In the data rows, 128 means zero.
Here is a table of points, one per row:
[104  79  92 255  88 169 146 101]
[151 110  71  34 181 127  95 150]
[124 201  93 255 108 195 184 149]
[114 192  98 255 111 212 169 123]
[158 106  90  58 102 101 104 117]
[119  85  84  55 244 117 107 168]
[164  91  81  59 178  97 109 161]
[114 156 188  58  86 111 103  94]
[124 169 247  68 102 125 109  99]
[176 162  89  42 162 109 109 108]
[113  86 167  54 111 108 103 167]
[117 139 255  75 153 135 117 113]
[118  81 144  54 102 111  95 155]
[129 255 201  71  98 132 123 102]
[148  91  82  49  95 130  91  93]
[140 197  87 255 132 126 203 167]
[137 211  87 255 116 144 196 139]
[156 116  69  29 155 138  93 117]
[127  91 169  58 208 102 105 134]
[110 105  91 255 102 161 173 120]
[137 174 216  63 105 112 107  98]
[139 103  88  61 248 108 116 190]
[157 103  87  59 107 100 100 152]
[119 124  96  56 245 103 102 149]
[127 168  94 255  97 214 176 141]
[147  86 204  65 112 111 111 165]
[107  97 210  65 117 113 102 100]
[115  79  78  47  90 127 100 115]
[103 112  77 233  92  96 154 139]
[125 166  94 255 115 184 177 131]
[132 158  84 247  85 111 166 127]
[167 149  80 243 131 100 199 162]
[117 115  86 242  93 107 144 133]
[128  88 147  64 240 108 109 191]
[120 149  82 255 119 117 202 116]
[109 147 246  66 119 120 111 101]
[109  86 146  53  86 115  98 157]
[113 100  99 226 102  87 144 140]
[120  84  85  47 173 120  91  96]
[135 217 255  69 154 129 120 117]
[126 168 112 255 105 122 161 170]
[115 119  97 255 101 199 179 111]
[111 135 255  72 106 126 116 102]
[135 164 255  73 114 127 116 102]
[109  70  89  45  88 143  83 120]
[129 163 104 255 109 140 188 155]
[119  83  82  58 199 103  98 117]
[121 152 255  74 124 132 114 102]
[111 127  93 255 107 185 179 118]
[118  82  86  53  96 123  93  91]
[158  95  95  47 143 114 107  88]
[114  84  83  51 138 109  94 111]
[147  92  84  48  87 132  91 100]
These points spread out most along one direction. Where along it does each point below lie, from 0 to 99? 50 is the average, and the first point above lies past it.
[111 135 255  72 106 126 116 102] 39
[114  84  83  51 138 109  94 111] 39
[176 162  89  42 162 109 109 108] 39
[114 156 188  58  86 111 103  94] 39
[157 103  87  59 107 100 100 152] 41
[117 115  86 242  93 107 144 133] 68
[127  91 169  58 208 102 105 134] 35
[148  91  82  49  95 130  91  93] 40
[120  84  85  47 173 120  91  96] 37
[109  70  89  45  88 143  83 120] 39
[119 124  96  56 245 103 102 149] 38
[147  86 204  65 112 111 111 165] 38
[115 119  97 255 101 199 179 111] 73
[113 100  99 226 102  87 144 140] 65
[164  91  81  59 178  97 109 161] 39
[167 149  80 243 131 100 199 162] 71
[115  79  78  47  90 127 100 115] 40
[119  85  84  55 244 117 107 168] 38
[118  82  86  53  96 123  93  91] 40
[147  92  84  48  87 132  91 100] 40
[107  97 210  65 117 113 102 100] 37
[139 103  88  61 248 108 116 190] 39
[121 152 255  74 124 132 114 102] 39
[125 166  94 255 115 184 177 131] 74
[103 112  77 233  92  96 154 139] 68
[135 164 255  73 114 127 116 102] 39
[104  79  92 255  88 169 146 101] 70
[111 127  93 255 107 185 179 118] 73
[114 192  98 255 111 212 169 123] 75
[158 106  90  58 102 101 104 117] 41
[151 110  71  34 181 127  95 150] 37
[117 139 255  75 153 135 117 113] 38
[126 168 112 255 105 122 161 170] 71
[158  95  95  47 143 114 107  88] 38
[118  81 144  54 102 111  95 155] 38
[109 147 246  66 119 120 111 101] 38
[113  86 167  54 111 108 103 167] 37
[129 255 201  71  98 132 123 102] 44
